What is the hidden score of each row? Scores go from 0 to 30, and 15 is about the middle. The score is a weighted sum of the row's numbers plus the product of two more (or one squared), each taken from its middle value.
  8  15  -9  -1 -10  17 -19  -6  11   2   8  -7  23 -11 -24   6  20  28   3  11  18  19 -25 -12 >> 14
 -3  -4  36  17  -8 -21  24  -5 -56  13 -28  -5  -8   5  43   1 -21 -59   1  -1 -57  -6  45  39 >> 13
  6   0   7  18   8   7  -9  18   8   3 -13 -20 -10  -1  20   5   7   7  -3  11  18  16 -22  -7 >> 14
-17  14   9  17  24  24 -27  -3  11  -8 -16 -11 -28  -8 -14   5   7  19   6  -6  18  13 -18  -8 >> 17
  7  24 -71 -31   6   1 -23  -5 -24   3  -4 -30 -44  -1 -48  24  12  15 -20   1  17 -39 -24  -1 >> 15
  8  10   1   0  -2  13 -15  -1  11  -3   4  -5 -49  -1 -14   6  11  18  -4   2  17  20 -12  -7 >> 14
  4  15 -70 -27   4   2 -18  -5 -22   0   1 -20   4  -5 -41  13   7  15 -13  -1  16 -36 -25   0 >> 14
 7  2 13 -2 -5  5 -5 -9  6  3 -4  7  0 -6  1  6  8 16 -5 -2  4 11 -6 -7 >> 15
  8  17   1  -3  -6  15 -17  -5  11  -1   5  -1  27  -5 -17   6  16  24   2  -2  18  14 -17 -10 >> 13
  8  14  -4  -1  -9  14 -16  -4  10   6   3  -4  36  -5 -23   5  17  19   5  -6  18  18 -17 -10 >> 12
 10   0   2  -2  -8 -75  42  -6  11  13  42 -41   1  35 -12  29 -24  -9  36 -44  17 -30  63  -7 >> 18
  4   1  13  21   0   6  -7  -6  10   1 -12 -19  16  -6  20   4   6  10   2  -1  17  10 -18  -8 >> 18
 -1  -6  30  22  -8 -20  23  -5 -51  13 -28  -4 -17  -5  41   2 -22 -66  -2   1 -52  -3  44  35 >> 16
 11   0  24  -3  28  14 -13  54 -15 -25  -5  -1 -12  -8   8   6   8   4 -24   3 -20 -25 -19  -7 >> 21
  4  12 -15   6  -8  13 -15  -5  10  12   5  -1  24  -6 -23   6  15  18   4  -1  17  16 -19  -8 >> 11
 -8  -7  28  23  -8 -28  33  -7 -46  21 -34  -3  39  -5  43  -1 -26 -64  12   0 -45  16  50  48 >> 11
 -55  -74  -47   -8   42   -3   45  -76   55   13  -28   46 -123   24  -54    7  -79  -32   53   12  -15   17   20   79 >> 17
  7  15  -3  -1  -8  15 -17  -4  11   1   6  -2 -14  -5 -19   5  17  21   2   1  17  15 -19 -11 >> 12
 -5  -5  36  20  -8 -26  29  -5 -53  13 -34  -6 -20  10  45   3 -21 -54   9   0 -51  10  52  42 >> 11
 10   9  11   1   3  14 -14 -12   8 -12   5  -3  -4  -3  -3   2  10  14 -10  -1  15   4 -20  -6 >> 19
  7  17  -2  -1  -9  14 -17   0  10   3   2  -4 -16  -8 -21   5  19  26   5   0  20  19 -18 -11 >> 15
  0   3 -18  23  -5  28 -17   1  17  10  -2   8   3 -46  -4   8   7  13 -20  44  21  21  -6  -7 >> 19
-24 -26 -17   9  29   2   4  -6  16   5 -28  13 -42  -6  -3   2 -29 -16  20  -1   0  15 -14  28 >> 16
 -4  -8  26  21  -9 -27  31  -5 -45  20 -33  -6  11  -8  43   3 -25 -61  10  12 -38  20  55  43 >> 12
-36 -43 -22  -3  45   2  16  -5  19  -1 -28  15 -13  16  -9  -3 -47 -23  24   0 -16  15 -13  50 >> 15
  0   6  -1  21  -8  30 -19  -7  11  13 -10   8   5 -38  -1   6   8  15 -19  22  17  16 -13  -7 >> 13
 10  26  17  22  -7  11 -19  -6  11  13   6 -19   1  -5   7   5  25  15 -23  -1  16  14  -3 -25 >> 13
  2  -2  33  13  -3 -10  15  16 -56   7 -29   0 -20 -10  40  -1 -21 -70 -11  -2 -61 -22  36  30 >> 18
  7  16  -6  -1 -10  15 -18  -1  10  -2   5  -4  13  -9 -23   5  19  22   3  -5  19  17 -21 -13 >> 13
-52 -65 -34 -14  51   2  34 -53  37   2 -29  22  10  35 -31   5 -70 -25  46 -12 -27   9   1  72 >> 20
  2  10 -13   8  -4   8  -8 -28  11  14   2  -5  16  -8 -19   9  13  17   6 -12  18  15 -17  -6 >> 13
 -6  -5  34  20  -9 -29  32  -5 -50  17 -36  -7  15   4  46   4 -22 -54  14   5 -45  19  55  43 >> 12
  1   3 -10  22  -8  26 -17  -4  14  13  -5   7   2 -38  -1   6   7  10 -20  36  17  16 -14  -7 >> 14
  7   0 -12  14  12  13  -8  11  11  11 -12   1  21  -3  -4   5   6  11 -16   1  16  17 -14  -7 >> 15
 -2  -6  31  22  -8 -26  28  -4 -45  13 -27  -9  22  -3  44   4 -22 -60   5   2 -41  16  51  39 >> 13
  1  -8  36  20 -20 -13  17  12 -57  13 -29   1 -38 -13  51   1 -23 -65  -7   8 -62 -24  46  33 >> 16
  4   4 -10  18  -3  25 -16  -6  13  11  -6   9   0 -40  -2   5   6   5 -18  35  16  18 -13  -8 >> 15
 10   3  14  19  -4   6 -13   0  14   2  -7 -26 -22  -4  23   6   9  15  -4  21  20  22 -22  -9 >> 15
  6  11  -5   2  -4  15 -17  -7  11   0   6  -1  -4  -8 -18   6  13  15  -2   0  17  17 -21  -8 >> 13
  7   7   3   5   1  12 -13  -9  11  -4   4  -1  49  -4  -8   5   7  16  -8  -3  19  15 -19  -7 >> 15
 11   2 -13 -32  29 -44  23   9  -8 -17  14 -27   5  72  -9   9 -15  -6  20 -39  -9 -67  28  -7 >> 22
 -7   5 -35 -52  22   0   1  42 -38 -32  -3  20  56   6  -7  -7   6  18   9   4 -16 -69 -17  14 >> 24
  6  20 -88 -16   5   2 -21  -6 -15  12  -1 -32  18  -6 -52  26   8  15 -21   0  17 -29 -25   0 >> 14
  7  15  -2  -1  -9  14 -16  -6  11   3   3  -2   7  -5 -18   5  17  22   4   0  17  16 -18  -9 >> 12
 10  30  20  20  -5  13 -18   3  12   9   7 -22 -40   5  12   5  27  14 -23  -7  18   8   8 -26 >> 16
 -2   6  -2  23  -8  29 -19  -4  11  13 -13   9  33 -30  -2   6   8  15 -17  16  17  15 -16  -7 >> 13
-12  -5  -6  14  22   2  -3  -4   9   4 -19   3  -5 -17  13   3  -6  -3  24   6   5  19 -22   5 >> 15
  1   7   1  22  -8  28 -18  -4  10  13 -12   8  -7 -20   0   7  10  16 -19   9  17  15 -15  -7 >> 13
  5  14 -80 -16  -3   1 -18  -7 -15   8   4 -22   5  -6 -41  19   7  17 -15   4  17 -28 -21  -1 >> 14
 -3   0 -46 -34  17   1  -1  36 -25 -26  13  15   6  -6  -9   5   7  12   6   1  -2 -48 -25   7 >> 15
 11  -1  -6  -8  -9 -63  35  -8  10   5  35 -34  -1  47 -10  23 -21 -13  18 -30  18 -37  51  -6 >> 25
-46 -65 -31 -12  41   3  34 -62  41   7 -27  21  22  23 -36   8 -67 -26  46 -12 -20  17   9  67 >> 20
  7  15 -11   6  -6  14 -19  -3  11   6  10  -2  22  -2 -23   8  19  22   3  -1  17  16 -24 -13 >> 11
 -6   8  13   7  14  18 -20  -5  10  -5  -7  -1   4  -4  -7   5   7  15   1   0  16  16 -11  -7 >> 17
 -85  -70   27  -77   -8  -42   40   -6  -37 -113  103  100   14   75   41 -117  -36  -14   83  -77  -54  -50   42    1 >> 16
 -1   0 -52 -31  10   2  -7   8 -26 -18   4   9   0  -7 -21   5   7  13  -1   2   3 -52 -20   4 >> 14
  8  16   7  -5   0  15 -17   0   9   2  -8  -4 -21  -2 -17   3  14  23  -2   6  17  28 -12  -9 >> 21
  9  -2  -9 -29  19 -53  25   5  -7 -12  15 -34  12  76  -9   8 -16  -6  17 -45  -6 -68  31  -6 >> 24
 12   0   7 -16 -12  -3   9  -1 -12  12 -11  13 -24  -6  16  -9   7  -7 -11   3  -6   3   6  -7 >> 15
  9   0  21 -21  -9   1   0  -2  -2   1   7  15  27 -14  13   4   8   0 -12  -2 -15 -15   1  -9 >> 15
 10   1  24 -17  -3   2  -1  -7   1  -4  13  15   9  -1  13   4   7  -8 -12   0 -21 -19   3  -7 >> 19
 -3   5  14   3  12  15 -17  -6  10  -6  -4   4  -6  -6  -3   6   7  15  -1   0  10  15  -8  -8 >> 17
-14  11  -4  22  13  21 -21  -5  11   7 -20 -16   2  -7 -17   5   7  18   6  -1  17  16 -21  -7 >> 14
  7   1  25   3   2   5  -5   8  -8  -7 -14   0 -18  -5  12   5   7  12 -10  -1  -7   0  -7  -7 >> 17
 10   8  14  -3   8  14 -15   6   4 -13   2   0 -14  -6  -5   5   8  15 -10  -1   6   5 -18  -7 >> 15
 -6  -6  33  23  -8 -30  33  -3 -50  18 -37  -7   2   9  45   4 -22 -54  13   0 -45  15  55  45 >> 11
 10  20   1  23  -7  12 -18  14  11  13   6 -17  10 -16   3   6  19  15 -24   9  17  19  -5 -19 >> 12
 10  28  16  19  -2  11 -19   4  11  11   8 -13   3 -14  -1   4  21  11 -23   0  18  14  -7 -25 >> 13
 11  24  13  22  -7  12 -19   7  10  13   7 -18  31  -5   7   6  24  16 -23   2  17  16  -3 -23 >> 11
  8  10   7   6 -12  10 -12  -3  11  -1   1  -2  29 -12  -9   7   9  15  -5  -3  18  16 -17  -8 >> 15
-48 -61 -31  -7  46   0  30 -18  30  -1 -27  10 -34  27 -20  -2 -63 -25  39  -1 -21  14  -7  63 >> 15
 59  -1  11 -42 -90 -49  62  42 -44  28 -19  12  13 -24  42 -55   5 -47 -19  92 -34 -22  17  -6 >> 25
 -88  -71   25  -70   -9  -43   43   -1  -29 -107  111   97   -1   67   36 -112  -35  -15   88  -69  -42  -40   48   -3 >> 23
 11  25   8  22  -9  12 -19   5  10  13   7 -15  21  -9   1   6  24  16 -25  -1  17  16  -3 -22 >> 12
  7  15  -1   0  -8  15 -17  -3  11   2   4  -2 -27  -8 -18   8  17  17   0   0  17  14 -20  -9 >> 13
 -6   0 -35 -45  17   2  -1  25 -32 -33   8  15   8  -7  -8   4   7  14  10  -1 -12 -55 -25   8 >> 15
 -6   4 -10  22  -6  23 -18 -10  15  12 -15  -2 -31 -41   0   0   6   9 -21  13  17   5 -22  -6 >> 17
 10   1 -26   0  36   5  -1  41   3  -7 -13  -1   1  -6  -4   5   7  -2 -18  -7   1  -5 -20  -6 >> 17
 -7   9   8   6  12  24 -24  -5   8  -5 -15  -1  -7  -7  -9   5   6  19   1  15  20  22  -8  -9 >> 26
 -87  -72   28  -67   -7  -44   43   -7  -27 -103  113   99    1   65   41 -112  -37  -19   86  -67  -38  -33   47   -1 >> 21
 11  23  10  24 -14  11 -19   5  11  14  13 -20   5 -13   8   4  23  16 -21  -8  18  16  -3 -24 >> 14
  7   0   7  22   3   7 -10  14  11   2 -10 -26   1  -6  25   2   7   7   0   1  18  19 -22  -8 >> 18
 -8   6  16  14  30  21 -22  -6  10  -3 -12 -10  37   5 -10  11   8  15   5  -3  19  32   6  -6 >> 28
 -5  -2  27  21  -9 -20  24  -3 -39  13 -28  -4  -6 -11  42   2 -16 -44   8   1 -36  16  47  36 >> 12
  0   4 -14  20  -7  28 -18 -10  16  14  -5   8  26 -42   2   4   8   5 -22  43  17  13 -16  -7 >> 13
 10  26   8  23  -7  11 -19   1  11  13  17 -19  -5 -23   4   6  25  15 -25  13  26  16   1 -29 >> 12
 -1  -7  33  21  -9 -19  24  -8 -55  13 -28  -1   4  -2  41   2 -24 -66  -4  -1 -56 -10  47  39 >> 16
  3   4 -11  17 -13  30 -17  -4   8  12 -19   9 -12 -22  -3   4   8  19 -19  32  19  22 -11 -10 >> 17
 -7   3 -31 -58  19   1  -1  38 -36 -31   3  16  15 -21 -13   0   4  23   4   5 -16 -65 -28   9 >> 26
 -6  -6  35  24  -5 -28  33   0 -52  11 -35 -10  -9  12  47   2 -23 -49  14  10 -46  16  57  43 >> 14
 10   0  19 -13  -4   1  -1  -3   3   0  13  15 -43  -4  10   6   7 -13 -15   2 -17 -19   3  -8 >> 22
 -70  -63   27  -84   -8  -36   32   -5  -46 -113   81   92  -21   81   41 -111  -31   -7   67  -77  -66  -66   32    6 >> 14
 10  -2  -9  -8  -7 -73  39   6  13  -1  40 -46   3  52  -9  19 -23  -6  29 -41  23 -35  74  -8 >> 19
  7  16  -2  -5  -6  15 -17 -14  11   1   7  -3  16 -10 -20   7  18  24   3   1  18  18 -21 -11 >> 13
 10   0   1  -4  -8 -73  41  -4  11  13  42 -40  13  40 -11  27 -23  -9  33 -44  17 -30  62  -8 >> 18
 -60  -52   28  -81   -6  -31   25   -3  -44 -100   68   71    9   66   42  -92  -23   -1   52  -65  -56  -65   18    6 >> 15
  0   3  -9  22  -8  30 -18  -3  11  12 -12   9  -7 -31  -2   6   7  12 -21  28  17  16 -18  -8 >> 13
  7   0  26   8   3   1  -1  29 -22  -9 -21  -1 -13  -6  31   6   7 -15 -16   0 -24 -12   1  -7 >> 15
 12  22   6  21  -8  12 -18   4  10  13   7 -16   8 -10   0   7  22  14 -25  -3  17  18  -2 -21 >> 12
  8   3  10  19  -3   8 -12  13  10   6  -7 -21   3 -10  26   7   7   8  -7   0  19  13 -24  -6 >> 22
-20   6  -8  22  28  27 -28  -5   9   1  -5  -7  64 -21 -11   8   8  17  10   0  12  18 -24  -8 >> 17
-29 -13 -16 -54   2 -10   0   1 -32 -55  37  13  25  17  11 -27  -2  17  21 -16 -18 -49 -18   4 >> 14
 -2  -5  33  19  -6 -27  29   8 -49  12 -29  -4  10   8  42   6 -20 -61   7  15 -39  18  54  40 >> 15
 10  27   8  23  -8  11 -20   7  11  11  17 -19  -9 -22   6   3  26  16 -26  11  24  17   2 -28 >> 12
 -59  -78  -49  -11   40   -4   49 -101   59   13  -28   54   -4   22  -60    6  -83  -25   59  -12  -22   14   24   83 >> 19
 12  21   6  21  -7  11 -18  -7  10  14   9 -22  39 -10   4   7  23  19 -19  15  19  22  -6 -22 >> 11
  3  11 -19  13 -10  10 -12  -3  12  13   5  -2 -26  -7 -23   4  13  15   7  -2  20  16 -17  -8 >> 11
-15  10   3  16  20  23 -25  -5  11  -4 -12  -9  -5  -6 -13   7   7  15   5   2  17  17 -13  -8 >> 17
 11   5  25  -5  14  12 -16   9  -5 -17  -2  -5 -24  -9   2   3   8  17 -12  11  -1   3 -22  -8 >> 19
 10   0  -4 -23   7 -50  26  -5   1  -7  21 -32 -19  57  -9  12 -13  -4  20 -40   3 -49  37  -8 >> 25
  2   0  28  14  -5  -6   9  -1 -47  10 -29  -4 -22  -6  41   2 -12 -44  -6   0 -49  -6  34  24 >> 14
 -87  -69   27  -78   -8  -42   41   -5  -36 -113  107   99   55   75   41 -116  -35  -12   86  -80  -51  -46   44   -1 >> 18
  5   1  16  -4   3  11 -12   6   7  -4   1  11  16  -8   2   6   7  17  -4  -7  -2   6  -4  -7 >> 16
  5  11 -18   8  -2  16 -17  -4  10   8   8   0  -1  -5 -25   6  13  15  -2   1  17  16 -22  -8 >> 11
  6   1 -13  23  -9  20 -13  -3  10  13  -3   4   6 -20  -1   6   7   6 -18  26  17  15 -13  -8 >> 12
  1   0  33  11 -10 -13  16  -5 -55  13 -29  -3  24   0  41   1 -16 -50  -3   3 -57 -11  38  30 >> 11
 -77  -70   27  -73   -8  -40   38  -11  -35 -111   98   98   -3   65   42 -117  -37  -21   76  -56  -51  -50   35    3 >> 16
 -7   0 -36 -50  10   3  -3   0 -35 -32   7  14  13   2 -13   6   7  16  11   0  -8 -51 -23   5 >> 14
-15   8  -2  21  24  24 -26  -5  11   0 -12  -5  -6 -14 -12  -1   7  18   0  -1  17  20 -15  -6 >> 18
 59   0  17 -42 -92 -49  62  37 -45  31 -22  12  22 -13  40 -53   6 -44 -18  75 -35 -16  22  -6 >> 22
 10   0  23  -1  28  12 -11  52 -11 -21  -4   3  -1  -4  10   5   8  -1 -23  -4 -16 -27 -11  -8 >> 18
 -4   7  -5  23  -9  29 -18 -11  10  12 -10   8 -10 -44  -4   5   8  12 -17  29  16  12 -12 -10 >> 14
-54 -70 -41 -10  47   1  39 -63  44   8 -28  32  -8  26 -40   5 -75 -29  49  -6 -24  12   7  76 >> 19
 11  25  13  25   0  13 -19  -1  10  12   7 -18  -7  -8   2   8  21  16 -20  -1  18  21   9 -22 >> 12
-54 -71 -41  -8  42   0  39 -63  44   7 -25  32 -15  21 -33   6 -75 -29  49   1 -23  10   9  75 >> 20
  7  14  -5  -1  -7  15 -17   1   9   3   6   0 -48  -1 -21   7  17  18   1   9  18  17 -18  -9 >> 13
  9   4  17  -1  17  13 -14  27  -2 -15  -2   1  -3  -6   1   4   7  15 -16   0  -4  -8 -18  -7 >> 18
 10   0 -16 -26  32 -11   1  23  -8 -16  -3 -15 -10  35  -7   6   0   1  10  -1 -11 -43   4  -8 >> 15
 11   2  19   7  23  11 -10  56  -6 -18   1   6  -2  -2   9   4   8  -4 -25  -1  -9 -22 -12  -7 >> 17
 10   5  24  -5  20  14 -15  37  -8 -24   0   1   9  -6   3   6   7  15 -19  -7 -11 -17 -18  -8 >> 19
 -6  -6  32  21  -7 -27  31  -4 -50  15 -34  -5 -12   5  45   4 -22 -56   9   0 -45  14  53  45 >> 12
  5   9 -19  10  -5  15 -15  -5  11  10   8   0  -2  -5 -23   5  12  15  -1  -1  17  16 -21  -8 >> 11
-12  10  10  13  15  20 -22  -1  10  -4 -12  -5  10  -8 -12   4   7  13   4  -2  18  20 -17  -8 >> 19
  3   5   2  10 -11   3  -2  -6  10  13 -15  -2 -23  -5  -1   4   7  17   6   8  18  19  -3  -8 >> 17
 10  23  17  22  -8  11 -18  -1  10  13   5 -20   3  -5  10   5  22  15 -20  -1  17  17  -4 -21 >> 13
 -2   6  -6  24 -18  29 -17 -12  11  11  -7   3   8 -46  -3   6   6  13 -20  22  16  15 -17  -8 >> 13
 11  27  11  23 -10  11 -20   6  11  14  13 -21  19 -17   9   5  26  16 -25   7  23  17  -1 -28 >> 12
 10   0 -11 -24  19 -33  15   6  -3 -12  10 -24 -21  51  -7   6  -8  -3  20 -22  -4 -47  21  -7 >> 17
 -2   2 -14  22  -4  27 -17   2  11  10 -12   5 -13 -24  -4   6   9  17 -19  17  19  20 -15  -7 >> 14
 23   0  20 -31  -8 -11  16  -4 -19  13   3  14   8  -6  27   5   7 -34 -18   4 -33 -28  10  -8 >> 28
 -3   6   9   2   7  14 -17  -4  12  -7  -7   0  -3  -1  -5   5   8  12  -2  -5  11  20  -7 -10 >> 15
 11   1  23 -15   2   5  -5  -6   2  -7   6  16  20 -11   7   5   7   4 -10   0 -12  -8   2  -7 >> 15
  9   4  25  -3  14  10 -10  19  -8 -18  -5  -1   7  -9   8   6   6  16 -14   9  -8  -8 -11  -9 >> 22
 10   5  16  17 -11   9 -10  -3   8  11  -7 -17 -14  -6  20   2   8  14  -7   1  17  24 -18  -5 >> 18
 -3   6  -5  23  -8  30 -19 -10  11  13 -12   9 -40 -36  -1   5   8  15 -20  23  18  15 -18  -7 >> 13
 10   0 -27   1  35   2  -1  40   6  -3 -10  -1  -8  -5  -5   6   7  -6 -17  -1   3  -3 -16  -8 >> 17
  59    0    6  -39 -100  -51   65   52  -43   38  -24   13  -18  -35   39  -60    7  -49  -20   84  -31  -14   10   -4 >> 23
-53 -68 -36 -13  43   0  39 -74  45   7 -27  34  11  30 -42   6 -73 -21  51 -15 -24  15  11  75 >> 19
-44 -31  11 -59  -7 -20  10 -14 -35 -75  58  37  27  38  33 -57 -13   5  29 -37 -28 -52 -11   4 >> 22
 28   0  12 -25 -33 -19  27  13 -24  12 -14  11  15  -4  23 -24   6 -18 -13  21 -17  -8   7  -8 >> 16
  7  15  -4  -2  -8  16 -18  -4  10  -1   6  -2 -39  -7 -20   5  17  19   0   0  18  16 -22 -11 >> 13
 11   0   1  -4 -12 -74  40  -5  12  13  41 -43  41  42 -12  29 -20 -10  31 -44  17 -22  63 -10 >> 17
 12  -2 -19   6  25   6  -3  24   8  -1  -9   1 -24  -3  -2   8   5   1 -18  -1   7   9 -12  -7 >> 17
 10   5  20  -5  15  13 -14  28  -5 -21  -1   0   1  -3   2   6   8  15 -17  -3  -7  -9 -16  -9 >> 18
  3   6 -64 -30  -1   4 -15  18 -23  -5   7  -8 -41  -7 -33   3   6  19  -4 -21  15 -35 -24   2 >> 16
-15   6  -5  25  19  21 -21   8   9  -1 -12 -13 -30  -5 -13   4   7  20   4  -3  19  18 -21  -9 >> 17
 -86  -71   27  -68   -8  -43   42   -4  -28 -105  111   97   -2   60   41 -114  -36  -18   86  -65  -39  -34   45   -2 >> 22
-14   9   2  19  23  23 -24  -4  10  -1 -13  -7 -18  -7 -14   6   7  14   3   1  17  15 -16  -7 >> 17
 10   1 -27   0  36   3   0  40   5  -4 -10   0 -11  -6  -5   4   7  -5 -16  -1   0  -6 -19  -7 >> 17
 10  26  19  22  -7  11 -19  -3  11  12   7 -18   9  -5   9   6  25  15 -21   0  17  15  -1 -24 >> 12
  9   1 -17 -30  29 -32  15  24  -9 -18   5 -24 -21  56 -10   5  -9  -8  20 -26  -9 -56  13  -8 >> 17
  6  16  -2  -2  -2  15 -17 -15  10   4   9  -1  -4  -4 -24   5  18  24   2 -10  17  13 -19 -10 >> 12
-18  10  -7  22  25  25 -27  -4  11   3 -14 -14   2  -5 -19   5   7  17   4   0  17  16 -18  -8 >> 17
  8   5  25   8  -3   0   0  28 -25  -2 -32   5  -8   3  35   4   5 -21 -15   1 -23 -16  12  -2 >> 14
  4  10 -21  10  -7  14 -15  -5  10  12   7   1 -11  -6 -25   6  11  15   1  -1  17  15 -19  -8 >> 11
 -1   4 -11  23  -7  29 -19  -5  11  13  -9   8  -6 -37  -2   6   7  12 -21  34  17  17 -17  -7 >> 14
-18 -14  -7   5  14   1   0  -5  13   5 -23  15 -14  -5  -7   5 -17   1  20   0   3  16  -3  17 >> 20
 10  28  15  21  -7  11 -20   0  11  13  12 -21  -3 -14   8   5  29  16 -25   1  19  14   0 -29 >> 12
 10   0  -1 -10  -8 -70  39  -4  11   7  38 -39 -14  49 -11  25 -22  -9  28 -44  17 -38  55  -8 >> 24
-11  10   9   9  15  21 -23  -2  11  -4  -9  -8 -32 -10 -11   4   8  18   3   0  18  13 -15  -9 >> 16
 12  23   8  22 -15  12 -19  15  13  16   4 -14  28 -16  -4  11  21  19 -27  -1  18  13 -11 -21 >> 12
  7  14  -2   0  -7  15 -17  -7  10   1   5  -4   4  -3 -18   6  16  19   1   1  17  15 -17 -10 >> 12
 10   6  13  23  -5   8 -13  12  10   5  -9 -25  66  -5  23   6   7  13  -7   0  17  15 -22  -8 >> 16
  6  24 -82 -18  -2   2 -22  -5 -15  13   2 -32   0  -6 -50  31  12  15 -19   0  18 -23 -25  -3 >> 14
 10  25   7  22  -8  12 -19   9  10  13   8 -15  67 -13   1   6  24  15 -27   0  17  16  -3 -22 >> 11
